In the rows, zero is written as 128.
A state moves one step at a time under one of 6 hidden systems, and each row is a state written as 26 numbers. Each run below is a few steps of one system.
Q76, trace 1:
[[157 117 126 168 128 112  75  93 142 115  89 104 151 114 148  86 138 132
  174 195 158 124 106 182 147 129]
 [142  72 131 142 112 110 108 179 148 139 138  82 135 108 142 191 109 190
  123 177 116  86 149 152 120 135]
 [100 132 117 137 128 113  78 126 157 140 152 127 141 129  99 116 135 121
  176 164  85 109 154 190 192 173]
 [114 131 189 176 117 140  66 159 175 121 149 151 120 114 166 120 110 206
  119 146 117 135 113 148 124 124]
 [128 146  86 115 139 106 101 211 141 130 137 192 147 124 118 153 134 136
  152 164 122  89 100 174 126 158]
 [ 56 120 155 174  90 157 105 125 132 151 170 160 182 113  97 151 126 151
  136 136 124 145 115 173  94 127]
 [ 87 176 137  80 110 119  62 185 123 146 151 152 143 119 158 163 109 126
   86  95 111 129 113 130 145 157]
 [111 176 111 125 107 118 149 125 134 144 185 213 164 125 140 107 132 140
  138 141 160 173 118 164 138  92]
 [107 135 131 105 107 171 129 150 123 137 157 158 165 158 171 195  90 121
  154  95 123 124  71  89  93 115]
 [118 123  80  78 107 102  90  78  78 159 155 171 152  96 135 121 139  86
  130 108 133 169  97 138 122 122]
 [139 113 150  97  98 150 168  90 125 155 184 167 101 134 155 189 124 160
   98  99 135 166 156  92 125  99]]
Q588, trace 2:
[[132 104 113 129 133 101 148  99 170 135 139 123 103 135  66  90 117 180
  146 166 134 123 196 164 179 140]
 [107 127 138 176 145 117  81 155 177 100 124 119 104 146 124  69 139 160
  164 101  60 126 109  85 129 117]
 [143 131 123 151 158 125  85 165  97 116 102 162 118  72 119  80 150  88
  105 135 123 108  84 184 118 160]
 [ 95 111 173 165 110 173 128 155 132 140 118 117 133 114  86 180 119 178
   93 143 148  87 150 170 112 180]
 [ 53 190 154 139 105 122 112 136 144 121 136  73 189 158 115 122 140  84
  132 130 103 146 160 136 152 130]
 [131 173 153 147 128 134 154 152 126 112 160 138 151  99 179  56  91 144
   86 119 162 159 109 152 137  76]
 [141 149  91 124 127 162 146 170 112 135 140 136 158 140 163 162  81 157
  159 107 154  64  65 122 141 154]
 [123 120 129 138  83 129  79  69 107 154 131 122 179 133 175 192 160 108
  163 156 147 153  98 138 112 121]
 [153 119 171  53 127 121 126 128 153 132 168 136 109 128 177 164  90 111
   97 158 125 162 174 145 159 108]
 [127 138  72  95 130 112 149  99 169 142 157 177 122 169  97 102  96 176
  184 131 143 132 139 124 178 121]
 [128  91 120 144 127 122  76 131 141 124 147 183 105 130 150 122 144 139
  172  99  71 150  73  84  85 103]]
Q92, trace 3:
[[132 191 121  81 125  80  87 168 151 115  82 103 131 151 165 136 130 158
   85 135 163 130 136  92 153 128]
 [189 115 105 115 150 122 183 128 153 103 132 115 136 161 161 114 105  95
  195 185 133 119 131 135 158  86]
 [124  47 139 124 118 138  69  65 128 141 128  68 126 118 129 141  77 146
  150 122 106 116 116 123 130 147]
 [166 137  89 111 130  71  73 127 123 151 112 148  79 101 128 130 192 168
  109 144 131 121 155 140 161 161]
 [157 114 195 150 160 164 164 151 181  97 115 155  90 151 121 149 136 122
  142 188 119 126 167 157 125 124]
 [ 71  79 116 134 141 123  82 160 150 121 118 121 147 124  58 101  89 124
  160 121  79  97 106 140  96 150]
 [140 114  99 193 110  86 131 152  99 146 161 132 125  65 138  97 177 181
  101 126 115 136 134 147 105  99]
 [126 163 182 168 130 200 162 165 106 130 146 129 125 121 147 172 142 107
  105 126 125  89 134 167 151 173]
 [ 54 174 132 128 116 126  98 139 145 119  90 141 197 143  84 102 105 121
  126 144 170 141 105 161 106 138]
 [128 138 106 112 106  78 155 177 124 134 187 106 176 109 181 132 107 138
  108 139 116 150 137 115 118  59]
 [143 142 127 142 116 183 155  74 103 150 185 126 133 134 166 117 105 119
  174 100 133 114 115 147 203 148]]
Q787, trace 4:
[[ 89 191 167 162 128 188 176 153 126 115 137 164 167 140 102 115 130  95
  130 137 147 127 129 180 136 140]
 [ 63 166 129 120  94 140 117 148 128 133 139 103 208 144 143 136  64 142
  120 106 159 127  95 120 116 115]
 [140 171 106 130 101 123 148 141  92 151 198 139 183 112 197 135 132 104
  143 131 137 139 113 156 165 101]
 [146 131 169 110 109 182 119  65 142 139 152 144 136 155 184 161  80 143
  156 144 169 144 106 136 167 127]
 [142 134  83  43 111  80  73  98 134 147 119 146 145 146 157 166 118 107
  155 154 149 145 113 121 150 131]
 [167  71 140  94 125 100 124 109 156 140 176 171  92 113 162 150 130 142
  139 167 100 176 158 130 127  78]
 [140  75 128  73 152 144  94  99 141 138 134 165  56 135 108 150 109 124
  144  96  81 119 130 103 143 172]
 [115 111 113 121 131  91  86 115 127 138  99 199  88 110  80 130 189 148
  103 113 118 164 126 113  77 133]
 [129 102 162 121 148 146 175 191 125 114 123 144  83 119 100 175 144 118
   79 109  92 119 156 103  69 128]
 [ 77 144 130 123 146 154 174 112 101 123 118 149 119 130  44  82 137  84
  100  76 121 141 140 127 112 142]
 [ 93 170 131 163 104 126 153 154 101 129 124 105 147 116 130 116 133 167
   70  62 150 138 119  73  91 105]]
Q691, trace 5:
[[120 196  98 189 136 116 107 176 120 121 111 110 139 121 124  85 176 152
  138 122 128  81 119 148 169 168]
 [119 141 181 168 131 153 115 175 131  93  88  90 178 119 154 133 122  87
  120 171 141 117  98 163  86 122]
 [106 126  91  92 124  99 115 138 111 133 145  88 193 102 131  85  56  97
  131 145 139 113 114 174 163 124]
 [120 161 155 185  88 135 108 112 139 144 178  90 166 124 189 126 124 184
  142 146 136 133 135 147 172 111]
 [141 165 169  99 134 141  55 142 149 110 130 148 128 145 200 144 120  81
  143 144 105 142  95 137 167 139]
 [132 103 112 103 113 104  90 109 145 143 139 198 160 110 133 130 107 148
  148 186 168 158  99 185 112 107]
 [103  90 128 108  97 115 112 137 154 155 201 125 143 139 133 203 121 142
  162 150  72 138 165 130 136 118]
 [ 99 136 170 129 133 150  85  96 148 136 167 188  80 122 102 109 156 116
  129 112  83 166 153 157 162 155]
 [104 137 145 109 128 140 124 191 155 127 133 227 115 135 111 163 115 177
   96 117 137 131 108 120  79 127]
 [ 96 140  78 126 127 122 177 159 108 140 164 177 156 136  78 145 172  75
  160 123  88 126 134 137 102 121]
 [ 79 117 183 151 109 188 169 100  96 143 159 127 132 107  95 141 119 110
   80  86 123 148 145 140  97 131]]
Q76, trace 6 (11 x 26):
[[155  68 100 113 113  83  91 149 119 151 118 111 117 113 128 213 165 144
  129 164 102 101 150 128 102 151]
 [ 95  99 169 121 131 137 114  92 160 140 164 141 112 126  83 119 124 108
  142 160  90 150 187 186 168 152]
 [114 140 161 135 148 134  80 172 190 106 121 155  87 141 139  94  89 201
  120 102 107 123 113 101 139 131]
 [141 147  79 166 148 110 140 193 119 121 126 197 135 112 106 108 178 126
  156 141 114 108  93 157  98 123]
 [ 74 113 175 163 106 194 135 130  99 140 129 137 159 108  94 180 123 119
  104 118 139 116 112 161  77 161]
 [ 73 191 115  68 110  94  77 141 126 139 113 121 153 123 114 125 123 119
   64 106 150 147 147 127 148 156]
 [122 183 137 137 113 115 192 155 146 123 190 150 161 135 161 105 131 137
  120 138 138 172 152 124 137  53]
 [141 136 114 110 137 180 146 139 105 119 143 132 161 151 173 142  76  84
  175 104 135  95  54 112 134 131]
 [136 103  82 128  93 100  86  52  72 163 120 122 150  91 146 126 151 142
  126 112 168 147  90 123 108 124]
 [155 115 142  81 104 123 152 110 128 158 162 121  99 140 157 219 158 123
  109 145 117 148 191 109 145 124]
 [126 116 144  77 151 133 115  76 180 111 128 158 106 169 115  89  87  97
  177 141 115 163 138 130 166 113]]
Q787, trace 7, 11 rows:
[[124 156 113 136 127 154 143  61 151 125 100 186 125 180 102 103 130 160
  177 120 182 147  96 109 133 122]
 [143  95 107  94 115  90  97 156 107 124 102  90 155 117 174 176 120 103
  122 129 121 131  92  84  64  97]
 [173 100 136 114 144 131 183  87  97 140 168 132  97  82 125 104 133  91
  107 151 127 141 181 186 167 127]
 [ 97 134 132 116 115 136 103  78 167 131 103 104  99 178  95 135 115 193
  140  91 132 128 146  65 153 153]
 [156 156  90 124 150  70 101 181 122 102 100 154 120 119 153 105 194  94
  129 137 104 139  97 104  99 102]
 [162  58 167 154 152 172 187 126 125 116 132 127 104  98 112 117  79 141
  114 143 138 116 132 161  92 109]
 [ 84 125  81 114 116 122 113  90  98 153 104  76 137 138  61 141 144 120
  136  87 121  94 149 108 144 187]
 [129 181 169 182 119 100 116 154 143 111 121 121 129 114 166 104 201 141
   87 142 126 171 148 118 116  90]
 [157 134 138 113 173 171 183 184 149  94 111 128 114 152 134 110  57 119
  137 130 143  73 108 134 146 145]
 [ 90 111  63 152 102 103 125  71 105 146 124 115 186 125  79  91 129 131
  174 128 149 135 102 138 108 116]
 [150 122 172 161 102 128  98 150 104 136 155  55 128  98 206 171 150 142
   93 132 104 122 141 121 137 122]]
Q838, trace 8 (11 x 26):
[[175  94 140 110 152 114 154 120 174  93  88  76 113 163 151 109  78 142
  155 168 148 131 138 101 130  89]
 [164  48  71 114 142  72  97 102 122 128 131  93 128  99 133  89 105 122
  168 152 100 119 114 134 130 107]
 [181  72 135 162 128 119  82 108 128 148 139 130  78  83 146 136 151 191
  123 154 120 110 137 161 146 154]
 [149 129 151 112 163 122  80 158 177 112  78 140  87 139 110 144 140 130
  130 181 122  97 152 165 155 182]
 [ 91 103 139 143 139  92 112 168 178 108 100 129 154 125  72 100 114 139
  134 193 125 136 150 174  88 107]
 [ 97  94 115 166 131 123 123 194 119 136 183 110 151  87 100 118  99 142
  135 125  64  88 133 169 123 138]
 [ 98 178 142 188 116 157  80 144 117 142 140 143 154 113 135 118 146 150
  141 123 136  98  96 180 164 182]
 [103 185 172 124 115 148 114 190 154 115 112 129 179 145 166 177 112 126
  103 165 167 122 114 157 121 134]
 [ 94 155 112 104 111 118 170 139 122 132 165 101 211 139 125 127  85  80
  144 164 146 136 143 171 146  99]
 [100 127 131 139  84 140 126  92 129 159 215 113 162 130 171 132  88 159
  157 105 111 147 129 124 167 103]
 [155 174 124  89 118 138  95 121 123 144 170 193 120 137 204 149 132 119
  146 119 133 144  96 131 179 132]]
Q838, trace 9, 11 rows:
[[143  73 118 150 108  93 142 165 137 137 130  84 136 121 130 197 156 158
  137 180 108 110 164 122  85 103]
 [121 119 158 137 153 132  97 112 124 122 147 100 104  97 111  69 131  70
  125 133  73 125 158 184 181 162]
 [109 144 142 145 125 124  92 152 177 126 113 151 118 134 121 101  88 242
  106 127 169 117 112 129 132 136]
 [148 139  90 128 144 109 139 213 132 112 123 133 161 144 141 164 154  85
  176 176 101  85 112 141 114 126]
 [ 95  97 181 172 108 167 119  76 112 137 144 103 169  95 114 110 108 100
  127 150 140 147 127 195 115 129]
 [ 98 162 119  79 110 108  93 175 139 153 157 112 136 123 142 158  83 179
   88 101 123 106 149 124 176 164]
 [139 195 120 166 125 118 159 141 158 113 143 166 154 163 152 102 183 116
  183 171 138 142 130 149 161  93]
 [116  74 180 104 130 184 125 121 141 120 150 137 149 134 155 154  40  97
  143 132 124 138  88 137  93 109]
 [108 136  52  79  96  80  99 100  89 174 155 152 161 103 110 142 138 137
  121 118 149 132 127 150 150 149]
 [144 148 182 165 108 155 157 120 156 138 174 155  94 150 159 180 187 158
  131 146 110 154 175 120 145 112]
 [108 140 150  55 166 153 112 126 157 103 117 175 113 156 109  96  83  60
  135 110 113 150 112 127 136 141]]
Q691, trace 10 (11 x 26):
[[129  96 123 115 101 163 138 111  83 163 164 166 125 116 140 221 134 136
  118  91 125 122 104 104  88 140]
 [123 161 114  74 119 117 150  91 102 155 124 158 101 134  90 167 182  94
   90 119 143 153 186 131 153 157]
 [117 139 174 115 134 143 198 119 170 108 115 154  99 166  97 123 120 150
   92 124 153 175 174  98  95  84]
 [139 120  79 101 153 131 185 131 121 114 144 155 104 152 115  89 104 115
  157  68 102 130 103  59 117 100]
 [161 103 108 175 118 162 164  80  65 147 117 136  99 101 126 140 175 144
  122  79 148 113  97 104  91 135]
 [155 137 123  75 135 130 149 125  94 132  71  89 101 136 123 188 150  97
   74 117 156 105 157 102 129 173]
 [140 145 118 123 142  98 187  96 147 108  76  97 117 148  90  71 138 135
  110 150 181 149 175 120 133 101]
 [153  96 129 146 146 132 162 133 144  95 118  64 111 153 153  94  85 151
  152  99 107 116 113  52 114  87]
 [182 110  81 149 150 129 103  93  85 128  99 106  94 106 151  87 148 127
  155  96 126  93  77 113 151 161]
 [165 103 134 141 122 119 102 124 115 133  58  76 120 114 140 184 158 159
   98 168 173  96 130 138 107 158]
 [132 123 116  98 150  69 120 138 162 104  79  58 130 147 103 103 127  99
  134 182 119 122 180 141 159 134]]
Q92, trace 11 (11 x 26):
[[ 97 100 139  84 159 146 153 134 153 120 128 205 105 138  50 114 101  99
  127 127 112 140 147 152 100 135]
 [ 83 107 114 158 116 117 149 140 134 133 159 152 114 121  82 109 143 171
  124  74  82 149 135  76  75  89]
 [144 156 127 171 139 167 155 144  70 130 144 157 108 106 144 118 184  92
  117  66  94 120  96 107 111 138]
 [109 155 151 132 128 179 168 114  93 123  80 142 146 127 101 134 122 103
   79 103 198 129 102 136  78 144]
 [ 86 170  97  84 107  98 172 150 114 129 109  86 178 156 103 149 134  96
   98 110 145 143 155  85 102 100]
 [141 158 122 127 130 127 171  85 112 115 152  76 139 138 169  63 124  81
  135  98 121 158 138  95 165  80]
 [158 143 131 107 130 154 110  88 118 124  97  90 109 147 181 121  83 155
  118  78 167 109  87  73 157 145]
 [178 134  76  87 129  94 121 101 130 124  63 120 124 165 141 170 161 124
  160 161 177 117 119 101 129 131]
 [167  66 154  81 144 110 129  87 145 117 108  81 101 137 130 147 122  74
  135 176 106 153 178 129 126 109]
 [136  87 116 110 155 102 106 106 152 123 111  99  59 125  82  75 106 156
  124 106  91 111 165 114 169 161]
 [167 116 131 192 147 110 110 154 159 105  90 130  71 131 131 114 191 186
  145 143 111 110 123  98 114 129]]
Q588, trace 12, 11 rows:
[[119 116 164 194 127 151 177  90 126 111 145 121 157 127 120  77 147  88
  158 149 121 166 127 154 101  75]
 [130 119 131  88 146 134 113 156 105 120 118  79 117 102 154 104  46 139
   73  73 129  99 109 104 140 147]
 [138 175  69 162 101 103 137 126 108 154 118 138 151 131 129 154 205 169
  146 154 175 104 134 141 148 144]
 [147 105 211 144 135 177 140 121 155 100 127 106 121 154 180 160 119  84
  150 154 106 150 118 110 105  97]
 [126 122  80  48 139  86 113 109 124 132 108 105 147 115 110  87  65 111
  115 141 163 124 133 156 162 135]
 [145 116 110 184 105 105 136 142 150 147 172 137 108 125 145 144 160 233
  147 130 112 121 142 105 125 104]
 [150 134 148 124 162 166  99 119 129 100 118 140 108 149 153 118 143  38
  177 124  79 119  96 129 158 163]
 [119  98 134 103 121 111  83 101 137 137  85 155 123  93  95 117 100 175
   77 151 193 147 125 168  96 139]
 [ 98 127 113 138 123 113 149 206 155 131 172 113 133 149 101 174 146 147
  147 139  62  93 177 118 133 132]
 [109 150 158 168 133 163 123  57 109 121 147 136 133 116 127  50 143  77
  149 103 119 160 108 150 149 120]
 [128 147 145  94 135 128  99 191 133 115  93 144 109 109 149 138  82 173
   54  96 158 108  97 105 101 146]]

Name the system that made each run.
trace 13, 2 rows:
[[119 104  92 139 130 122  62 122 105 145  82 133 117 110  78 151 165 125
  142 129 121  83 111 157 119 206]
 [ 91 127 207 166 114 131 100 135 156 126 121 112 112 115 106 155 178 127
   84 160 103 160 187 154 103 134]]

Q588
trace 14 (2 x 26):
[[118 114 158  94 153 145 203 160 137 101 118 141 106 149  95 135 110  87
   91 117 116 150 156 100  78  91]
 [103 143  92 120 154 142 170 109 101 114 106 110 130 132  79  50  96  99
  124  60 126 118 110  95 125 130]]

Q76
trace 15, 2 rows:
[[125 157 106 168 145 165 146 160 111 107  75 145 151 161 116 141 160 103
  171 111 138  83  66 106  88 151]
 [103 108 141 134 105 117 106 106  74 140  97  86 170  76 114 141 146  88
   73 132 154 148 123 161  71 131]]

Q76
trace 16:
[[107 105 125  88 104 161 151 100  89 162 142 142 112 137 109 207 132 129
  102  74 127 126 133  82  93 152]
 [112 186 118 111 122 111 137  91 107 135 115 147  99 144 107 121 210  85
  101  87 119 170 158  89 137 130]]

Q838
trace 17, 2 rows:
[[115 150 189 194 125 176 114 149 107 130 109 132 107 106 121 160 186 127
   89 120 121 110 133 150 108 177]
 [ 82 193 149 110 138 145 156 181 149 108  83 137 163 154  77 136 118 109
   97 146 170 114 142 157 120 154]]

Q787
trace 18:
[[146 148 134  92 147 191 141 102  98 141 148 190  94 123 136 125  95 111
  119  82 151 110  99 144 169 176]
 [115 150 113 126 105 107 110  81 139 135  81 164 128 161 119 143 170 170
  132 117 176 163 106  76  82 108]]

Q76
trace 19:
[[129 165  90 151  82 116 139 148  91 158 139  99 185 125 164 197 162 160
  124 139 170 101 118 127 128 131]
 [134 165 186 126 124 161 147 100 128 116 146  81 147 146 175 142 136  54
  131 151 122 147 161 148 181 123]]

Q838
trace 20, 2 rows:
[[140 131 110 183 140 132 158 103 115 102  69 107 118 132 107  64 149 153
  129  98 164 127  91  86  91 108]
 [167  91 116 132 140 129 132 149  86 115  82  53 112 114 157 157 129 117
  104  99 120  84 100  82  92 138]]

Q838
trace 21:
[[128  78 163 109 112 125  89 139 179 139 139 128  94 142 141 201 105 193
  125 147 104 123 158 110 117 135]
 [116 136 102 118 148  93  91 132 159 123 128 183  90 141  78  92 182 108
  165 141  73 139 152 141 156 148]]

Q691
trace 22 (2 x 26):
[[170 128 135 169 153 106 161 157 132  99  95  76 139 113 136  94 150  99
  128 197 139 115 155 176 135 110]
 [114  78 143 138 136 135 104 122 146 117 120  49 139 117 121  95  43 154
  144 140 117  95 128 148 152 146]]

Q838
trace 23, 2 rows:
[[144 196  87 109 128  93 176 147 103 133 107 131 144 114 122 106 145 145
   80 140 205 126 154 153 156 126]
 [139 116 151 182 116 171 187 138 148 110 133  98 146 173 157 158 117 159
  175 134 127 109 113  83  97  89]]

Q588
trace 24:
[[ 91  86 121 106 101 143 136 110 132 167 180 149 129 145  84 205 138 123
  159 122  84 128 165 126 123 149]
 [ 97 149 153 128 128 118  78  95 132 137 151 195  99 108 113  78 173 108
  109 103  96 191 130 139 130 123]]

Q92
trace 25, 2 rows:
[[ 85 114 156 160 136 155 139 103 121 113 108  49 131 142  72 116 136  74
  139 116  86 111 166 128 137 161]
 [141 158 158 140 151 109 100 141 133 104  91  77  97  97 153  56 119 151
   65 117 142 127 143 128 160 136]]

Q76
